In the data rows, 128 means zero.
Some points, each followed by its number:
tensor([39, 63, 244, 51, 34, 86, 112, 185, 55, 158, 86, 230, 54, 152, 196]) 0
tensor([209, 215, 0, 92, 221, 167, 161, 166, 248, 186, 113, 7, 46, 64, 84]) 1
tensor([140, 162, 104, 74, 86, 118, 143, 171, 136, 128, 124, 192, 133, 153, 142]) 2
tensor([147, 149, 71, 202, 198, 145, 125, 59, 132, 84, 168, 109, 194, 118, 101]) 3
tensor([180, 150, 69, 124, 146, 135, 127, 142, 154, 132, 145, 105, 157, 120, 118]) 4
tensor([180, 191, 9, 109, 165, 104, 125, 147, 198, 109, 142, 61, 138, 128, 70]) 5
tensor([134, 107, 164, 151, 145, 163, 137, 102, 96, 146, 128, 74, 141, 93, 124]) 6
tensor([186, 150, 139, 164, 114, 136, 100, 151, 145, 112, 137, 143, 175, 164, 120]) 7
tensor([210, 154, 105, 231, 206, 188, 113, 41, 159, 96, 165, 97, 187, 159, 108]) 8
tensor([218, 169, 66, 224, 211, 161, 125, 57, 188, 58, 185, 128, 212, 182, 108]) 9
tensor([118, 119, 126, 98, 112, 118, 123, 119, 89, 122, 119, 156, 135, 103, 105]) 10
tensor([176, 159, 27, 196, 197, 157, 134, 58, 153, 112, 174, 92, 193, 120, 94]) 11
tensor([117, 165, 28, 97, 175, 128, 171, 133, 172, 129, 141, 47, 134, 101, 90]) 12
tensor([178, 102, 198, 225, 151, 169, 83, 84, 150, 132, 151, 48, 133, 169, 134]) 13
tensor([153, 135, 96, 185, 166, 136, 113, 74, 125, 126, 159, 93, 189, 135, 102]) 14
tensor([41, 72, 200, 58, 72, 108, 149, 141, 55, 148, 106, 203, 92, 84, 158]) 15
tensor([194, 172, 58, 167, 115, 110, 103, 160, 169, 73, 166, 143, 206, 184, 93]) 16
tensor([174, 88, 195, 214, 179, 172, 119, 100, 157, 144, 101, 46, 75, 108, 107]) 17
tensor([85, 67, 233, 50, 55, 84, 103, 211, 106, 187, 79, 130, 55, 103, 195]) 18
tensor([217, 177, 57, 229, 193, 163, 94, 60, 152, 43, 204, 162, 236, 199, 96]) 19
tensor([128, 161, 78, 87, 101, 106, 131, 169, 132, 119, 124, 183, 149, 133, 109]) 20
tensor([180, 187, 43, 193, 187, 135, 131, 70, 152, 56, 183, 129, 219, 159, 106]) 21
New points follow, each followed by the number of its nearest point above by angle.
tensor([175, 176, 98, 118, 91, 116, 125, 155, 124, 88, 144, 160, 175, 181, 104]) 16
tensor([129, 95, 178, 121, 85, 119, 103, 170, 114, 154, 118, 120, 131, 135, 142]) 18
tensor([111, 99, 177, 60, 64, 93, 134, 191, 112, 136, 109, 204, 108, 145, 160]) 0
tensor([87, 125, 194, 60, 66, 105, 153, 195, 114, 126, 105, 179, 114, 161, 153]) 0
tensor([137, 115, 125, 148, 118, 125, 137, 158, 141, 107, 147, 81, 161, 155, 122]) 16
tensor([177, 164, 66, 157, 173, 143, 141, 109, 161, 105, 153, 96, 171, 126, 105]) 11
tensor([179, 152, 39, 181, 198, 160, 117, 97, 182, 153, 161, 74, 136, 110, 101]) 11
tensor([201, 120, 89, 190, 193, 171, 130, 82, 166, 155, 145, 80, 138, 123, 116]) 8
tensor([63, 113, 220, 92, 73, 122, 143, 149, 70, 113, 110, 193, 91, 153, 153]) 0
tensor([88, 76, 206, 125, 102, 138, 135, 159, 99, 165, 89, 64, 88, 98, 149]) 18
tensor([156, 144, 85, 155, 160, 135, 147, 99, 122, 81, 147, 120, 187, 125, 111]) 21
tensor([83, 78, 195, 58, 78, 100, 143, 195, 94, 163, 108, 137, 88, 108, 173]) 18
tensor([86, 76, 226, 82, 82, 119, 142, 199, 105, 189, 91, 79, 88, 117, 187]) 18
tensor([92, 158, 102, 127, 108, 109, 121, 116, 98, 98, 147, 172, 178, 153, 114]) 20
tensor([45, 67, 233, 69, 59, 112, 133, 180, 66, 168, 73, 116, 56, 105, 177]) 18
tensor([140, 135, 138, 86, 99, 118, 140, 159, 110, 121, 138, 160, 148, 146, 147]) 2
tensor([78, 98, 178, 104, 94, 113, 129, 130, 79, 152, 103, 168, 119, 108, 142]) 15
tensor([74, 96, 217, 74, 60, 111, 136, 181, 109, 143, 92, 199, 99, 149, 168]) 0
tensor([194, 197, 0, 121, 217, 147, 160, 116, 232, 167, 107, 18, 67, 61, 62]) 1
tensor([119, 70, 203, 120, 110, 119, 104, 115, 104, 192, 75, 75, 84, 78, 129]) 18
tensor([78, 75, 228, 66, 60, 104, 129, 170, 84, 154, 77, 185, 74, 130, 148]) 0
